M: rows in 3 groups, each row roughly a mix of its group's directions:
M (126 x 12):
[[  9 -36 -15   7 -26 -10 -49  35  58 -17  38  29]
 [  9   8  72  10 -13  25 -21  30 -16 -52 -25 -30]
 [-13   5  14  16 -36 -42 -65 -11  60  11   5  16]
 [  9  14   7  -5  36 -27  -3  76 -39 -38  24 -14]
 [-23 -10 -32 -11 -32 -30 -38  29 -34  30  61  12]
 [ 20  32  30  27  -8 -13 -20  13 -55  -6 -31 -65]
 [ 23 -22 -37  27 -27 -29 -25  57  48 -28 -19   4]
 [-43  20 -10  21 -10  -9 -17 -88   5  -9  15  24]
 [-11 -64 -50 -21 -23 -22 -31  26  25 -38   2  -1]
 [ 17  10 -11  51   6  38 -48  40  -6 -15 -56   5]
 [  8 -15 -25  24 -13  19  22 -80 -31 -40 -13 -19]
 [  6   5  23   8  -9  38  18 -30 -11  77 -49  10]
 [ 23  21  49 -33 -32 -40  21 -35 -29  38  30  -7]
 [-20 -33  -9   1  43 -11  23  71  -3 -46  20 -19]
 [ 32 -15 -15 -29 -23 -13  25  -2 -31 -21  83   0]
 [ 18  14 -19 -16 -14  12 -69  36 -42 -14  47  20]
 [-36  -6  20  36 -27  -1 -25  -9   4  41 -69  31]
 [ -6  -9 -44 -66  -3  14  56 -18 -20  26  17 -23]
 [-43  -5 -38 -27 -11 -24 -15 -17  45  11 -63  25]
 [  9 -32 -12  23 -22  34  19 -29  47  -2  60  40]
 [-21   2   1 -76  16 -29  34 -28  -2  13  50  -6]
 [  9   6   9  12   6  -1 -16 -50 -48 -28 -76   6]
 [  2 -11  53  30 -29 -73  -5  -5  28  -3 -19 -28]
 [ -4  -3 -42  36 -20  11  15   2  51  -6  72  16]
 [ -9 -50 -37  39  19 -20  -2 -32  54 -41  -6  -1]
 [  9  52  43  12  11 -44  24 -37  15  15  50  14]
 [  3 -10  21   7 -21 -38 -22  84  15 -16  15  36]
 [  1  -7  16 -16   1  13  72 -36  20 -54 -33 -20]
 [-24 -44   5   4 -26  22 -19  48  52 -40  16  33]
 [ 10  21  30 -46   2 -57  16  10 -23  19 -24 -58]
 [ -5  28 -17   1  10 -54   6 -58  11  38 -30  45]
 [ 32  -6  12 -45   9 -19  45 -27 -23 -25  61 -27]
 [-24 -19   9 -10  29 -54  37  46  42  34  18 -20]
 [-30  43  34  19 -18 -17 -39 -19 -21  47 -45  25]
 [-26   7  32  -1 -35  38   3  -3  20   1  63  56]
 [ -5 -31  28  12  13  56   0  21 -43  18   4 -64]
 [-13  40   7  -9   2  24  37  24 -13  82 -25   2]
 [ 32  17 -46   8 -19  81  -1 -26 -16  24  -3  11]
 [ 20  45  25 -12  11 -12  17 -55  -5  26 -60 -30]
 [ 63  35   2  -6 -40 -19 -25  -9 -62  -5  -1 -13]
 [-13  -5  36  -2 -10  31  31  36  18 -43  62  35]
 [ 41 -22   8 -16 -11  -1 -28   5 -25 -42 -73 -29]
 [-34  49  54 -20  33 -14 -17   8   1  44   9  38]
 [ 48  -1 -38  47  29 -11  24  11  64  -8 -11  -9]
 [-18 -54 -49  19  15  44  16 -41  10  23 -22 -30]
 [ 45 -13 -20  19 -14  54  -3 -31  24 -25 -61  -8]
 [ 19 -62 -43  20   0  10 -33  46  11 -27 -37  -1]
 [ 22 -24   7  38 -23   0  71  12 -49 -12  35  -3]
 [-33 -25 -13 -43   3 -51  25   5 -55 -18 -26 -31]
 [-17  -2   1   6  28   6  39 -62  14  64  34   4]
 [ -8   1  -9 -43  33  25 -11 -64 -16   3 -58 -22]
 [ 45 -26 -58 -24 -25  27  26  20  23   3   5 -48]
 [ 17  12   6  -8 -11  44 -32   6 -62 -25  53  32]
 [ 33  22  41  23 -44   0 -53  41 -37  -2  -3  19]
 [-42  16  21  40 -12 -28 -30 -44  29  14 -56   1]
 [ 39  52 -28  24 -12 -44 -38  -1 -26  40 -12 -21]
 [ -4 -11  11  21 -35  45 -20  30 -23 -56  38  40]
 [-46 -39 -14  -2 -27  -6  -6  61  25 -50  23   6]
 [-24 -26  50 -44  27  33  40 -34  34  17   2  16]
 [ 19 -12 -55  30  25 -22  12 -40 -16  66  -6  -9]
 [  7  -7 -14 -81  48  20 -22  -8  15 -25  31   5]
 [ -6 -59 -20  -8 -54  32 -18 -10 -30 -38  24  28]
 [-25   0   1   2 -41 -19 -24  55 -49 -42 -40   0]
 [ 31  51  30 -20 -19  -3 -30 -33 -56  41   1   2]
 [-15  54  -5 -19 -21 -54  14 -20  -6  38  -6  54]
 [ 12 -12   1  -3 -52   5   6 -80   4  16  41  24]
 [-58 -47 -28 -19 -18 -15 -17  19  61  -9 -16   1]
 [ 19 -10  20  22  13 -13 -21   0  75 -63   2 -19]
 [-12 -54 -62  -6  14  50  16 -13  30  11  21 -22]
 [-18 -32   5 -50  34   5  27 -20  13   6 -68 -32]
 [-16 -42  -5   0 -68  -6 -35  29   3   7  42  36]
 [ 10 -55  -3  -1  31   4 -24  15  -4 -75   6  38]
 [-10  -2  73  36  22 -36  14 -15 -25  29  23  34]
 [ 18  53 -23 -19  57  35  27  28 -19  -8  16 -36]
 [-10 -22 -11 -29   3 -59  28   1 -52  42  21 -37]
 [ 26  17  65  27 -14 -26  -4  60  14   9  36   8]
 [ 19   7 -48  17   0  44 -43  48 -17 -10 -49  -9]
 [ 14  12  -3  27  33  -7  35 -61   0  67 -18 -11]
 [  6  72 -53 -11  40   1   2 -34  10   4  28 -10]
 [-12   1  29  -3 -33 -50  38  38 -49 -29  -2 -35]
 [ -5 -21  31 -17 -22 -23 -27 -26  73  21  34  30]
 [ 57  16   7  42  -3  10  34  51  -5 -13  44 -25]
 [ 39  48  65  47 -23 -26   5  -4  19  -3  -7  -7]
 [ 38  48   0  -4 -29 -24 -15  52  46 -19  25 -27]
 [-28 -50 -30 -13   0  28 -33  37  -2 -20 -49 -40]
 [  9  48 -60  18  58   3   9 -14  14 -29 -15 -28]
 [-19   6 -41  10 -16 -10  -1 -70 -41  53   3  -4]
 [-27  32   9 -48  15 -51 -27 -34 -36 -21  36   2]
 [ 14  28  14   2  26 -36  16  63  -5  19  65  -4]
 [ -2 -32  -1  29 -47  33 -20  -8   3  20  52  57]
 [ -2  46  29 -14  17 -14 -26 -11 -32 -18 -17 -77]
 [-15 -31  19  18  42  20 -23  74  34  -9  15  22]
 [ 16 -39 -52  -1  59   6 -18  30  46 -20 -12 -11]
 [ 46  30  -7  12  -8  69   2 -49   5  18  30  15]
 [  0  43  -2 -47   0  -7  35 -37 -57  26  35 -12]
 [-60   2 -13 -20  16 -16   4 -46 -60  23 -33  -3]
 [-26  -6 -25 -45 -42 -30 -25  37 -38  45 -18  14]
 [-18   6  39   8  22 -19  19 -42  60  -6  56  18]
 [ 23  18  10   2   1  13 -22  -9 -94  18  34   7]
 [-28 -44 -45 -10   5  -8 -18  50  24 -47  30 -23]
 [ 21  23 -20  42   6  -5 -28  67 -18 -56   1  -9]
 [  0  73  13   8 -22 -52  23 -38  12  33   5   9]
 [-10 -74 -19 -34   4  -2   4   5  25 -20 -58 -20]
 [ 55  58   4  34 -25 -15  12 -39 -24   4 -33 -18]
 [ 28  -9  -1 -67  -2  48  23 -36  13  44  15   9]
 [ 18  38   0 -48  10 -23  -7 -40  10   9 -63 -39]
 [-37  -4  24  19  -8  53   5  19  37 -63   0  33]
 [ 59   1 -22   8  -7  42  13 -36  64  -6 -14  20]
 [-15 -58 -35  -9  44  -2  40  15  48  -5  31  -2]
 [ 20  14 -21 -19   8 -33 -37  65 -44 -13  39 -17]
 [-48 -40 -11  18  39  19 -26  14  57  28 -25  16]
 [ 27  14 -76 -10   7 -14 -11   8 -10  51  -3 -45]
 [-19  19  24   9  21 -57  19 -14  -3 -11  77  15]
 [-18 -52 -59 -15  32  34  17 -39  28  10  16   8]
 [ 38  34  -2  -5  12  10   8   7  16 -12  71 -59]
 [-10 -47 -34 -71   6 -12   6  22  -1  -3 -41 -33]
 [-15 -14 -14  33  36  17  36 -43  36  -4 -63 -16]
 [ -4  -3 -38 -46  28  37  17 -18  15  63  35 -14]
 [ 40  41  52   2  31  14  11 -32  -2  12  43 -41]
 [-57 -19  41  -5  -2   1   6  49  62  -4   6  19]
 [ 13  19 -11  -1  33  25  21 -59 -10   7  41 -62]
 [-22 -13   1  11   9  14 -51 -68  37 -32  -3  36]
 [-41  -2  -9   4  -1 -67  -3   2 -39  36 -20  50]
 [ 13   3 -72 -43  14   1 -30  19  16 -28   5 -48]
 [ 21 -13 -35 -35   5  16  25 -11 -78 -32  -7 -28]
 [ -5  53 -19 -15  22 -58   1 -67   4 -11   6  -5]]

which group is each row in? (one row of each group first):
[ 27  23  33  12  64   3  23  45  44 -19 -19 -14]  V
[ -5   5 -19  -1  19   2  32  -9  13  36  87 -32]  S
[  6 -52 -20 -36  10   8  66  24  33  -2  33 -16]  Y

[-18 -36 -39 -18  32  13  26 -70 -14  39   3  -7]  V
[-16 -60  25  12   8  39  -5  41  40 -36  28 -21]  S
[-23   9 -24  16  27 -22 -34  82  10  -3  37   1]  V
[ 31  59  34 -13 -41 -28 -40  -4 -26  36 -13  -4]  V
[-33 -16 -20  15   5 -17 -12  17 -75  -2  -8 -59]  S
[-14 -18  37  33 -28 -12 -18  79  -6 -18  -1 -33]  S
[ 55  40  23 -21  15   0  18  13 -62  -5   2 -44]  Y
[ 48  20   1 -15 -24  37  20 -42   6 -12  59  36]  V
[-22  36  48 -47  -9 -46 -20  39  -9  14 -25 -27]  V
